Each row has a name. After each piece below comes the name of the row it's from, unless a question asks for something else. Each question is about the rows just above it.

[177 149 132 151 111] = rif
[132 111 149 177 150] = vezaz
[177 149  92 119 145] = Dov
Put [145 177 149  92 119] back in order: which row is it? : Dov
[111 132 149 151 177] is which row reordered? : rif

[146 138 138 137  91 138 122] : nat
[170 190 176 150 170 169 170] : kodes
[136 136 119 136 119 182 120] : fipiz
How many times does kodes hold [170]? : 3
Times [119] occurs in fipiz: : 2
Which row holds [120 182 119 136 119 136] read backwards? : fipiz
Which row holds [122 138  91 137] read backwards? : nat
Count of [137] in nat: : 1

[136 134 147 128 149 118 109 114 123 141 126 111 127 135 120 120 132]  degab
[130 128 145 178 137 147 116 114 145 104 128 161 143 160 135 125  70]  Vub
[134 139 141 131 151 117 114 128 135 125 116 141 125 128 115 119 102]  fulu
[137 143 161 145 178 104  70 125 116 128 135 128 130 115 145 147 160]  Pum
[137 143 161 145 178 104  70 125 116 128 129 124 133 131 114 129 142]  Febiv
Which row holds [ 70 125 135 160 143 161 128] read backwards? : Vub
Which row holds this, read backwards? [135 128 116 125] : Pum
How many times does Vub hold [145]? : 2
Which row holds [120 135] read backwards? : degab
Put [145  70 115 128 178 116 147 130 128 160 143 137 135 125 104 161 145] back in order: which row is it? : Pum

[129 108 113 122 131 154 133 124 113 103 131 101 131 122 120 124 123 124
  99 143 122 113 142 121 144 119 129 117  82 149 145 113 136 133 142 155
 124 138 137 123 151 102 141 113 133 116 155 127 138] : kur
[120 109 138 119 113 146 113 121 122 109 101 153 118 126 120  95 132 106
 109 136 158 141 114 122 127 122 133 151 131 116 126 134 121 114 128 132
 126 125 118 140 129 128 113 109 130 116 126 107 120] : vura
[151 109 107 122 116 125 118 109 120 116 128 132 120 126 134 141 121 126
 114 118 131 113 133 132 113 106 114 101 129 109 121 158 136 138 122 126
 119 120 140  95 113 126 130 146 153 122 128 126 109] : Lidu
Put [119 120 140  95 113 126 130 146 153 122 128 126 109 151 109 107 122 116
 125 118 109 120 116 128 132 120 126 134 141 121 126 114 118 131 113 133
 132 113 106 114 101 129 109 121 158 136 138 122 126] back in order: which row is it? : Lidu
[138 127 155 116 133 113 141 102 151 123 137 138 124 155 142 133 136 113
 145 149  82 117 129 119 144 121 142 113 122 143  99 124 123 124 120 122
 131 101 131 103 113 124 133 154 131 122 113 108 129] is which row reordered? : kur
Count of [145] in Lidu: : 0
Times [113] occurs in kur: : 5
Count of [110] in vura: : 0
Which row holds these entries in another order? [107 120 120 109 138 119 113 146 113 121 122 109 101 153 118 126 120  95
 132 106 109 136 158 141 114 122 127 122 133 151 131 116 126 134 121 114
 128 132 126 125 118 140 129 128 113 109 130 116 126] : vura
Which row holds [133 136] read backwards? : kur

[131 132  79 114  97  74 167 117 139 130] -> bimat
[ 78 131 140 114  97  74 167 117 139 130] -> lagi
[131 132 131 114 131  74 139 117 139  79] -> katir
Which row holds [114  79 132 131] read backwards? : bimat
How many times does katir hold [131]? : 3
How many times does katir hold [140]? : 0

[124  88 158  90 130 166 147 128 116  92  88 158] : dulu
[114 158  88 182  90 108 148 136 159 170 120  92] : zogu
[138 117 126 127  91 169  90 136 111 124 149  86] : kizut
[170  88 136 108 120 148  90 158  92 182 114 158] : zopo
[ 90 169] is which row, read backwards? : kizut
Which row holds [ 92 158  90 148 120] read backwards? : zopo
Which row holds [120 170 159 136 148 108  90 182  88 158 114] read backwards? : zogu
Put [158 114 182  92 158  90 148 120 108 136  88 170] back in order: which row is it? : zopo
Times [127] occurs in kizut: : 1
Which row holds [158  90 148 120 108 136] read backwards? : zopo

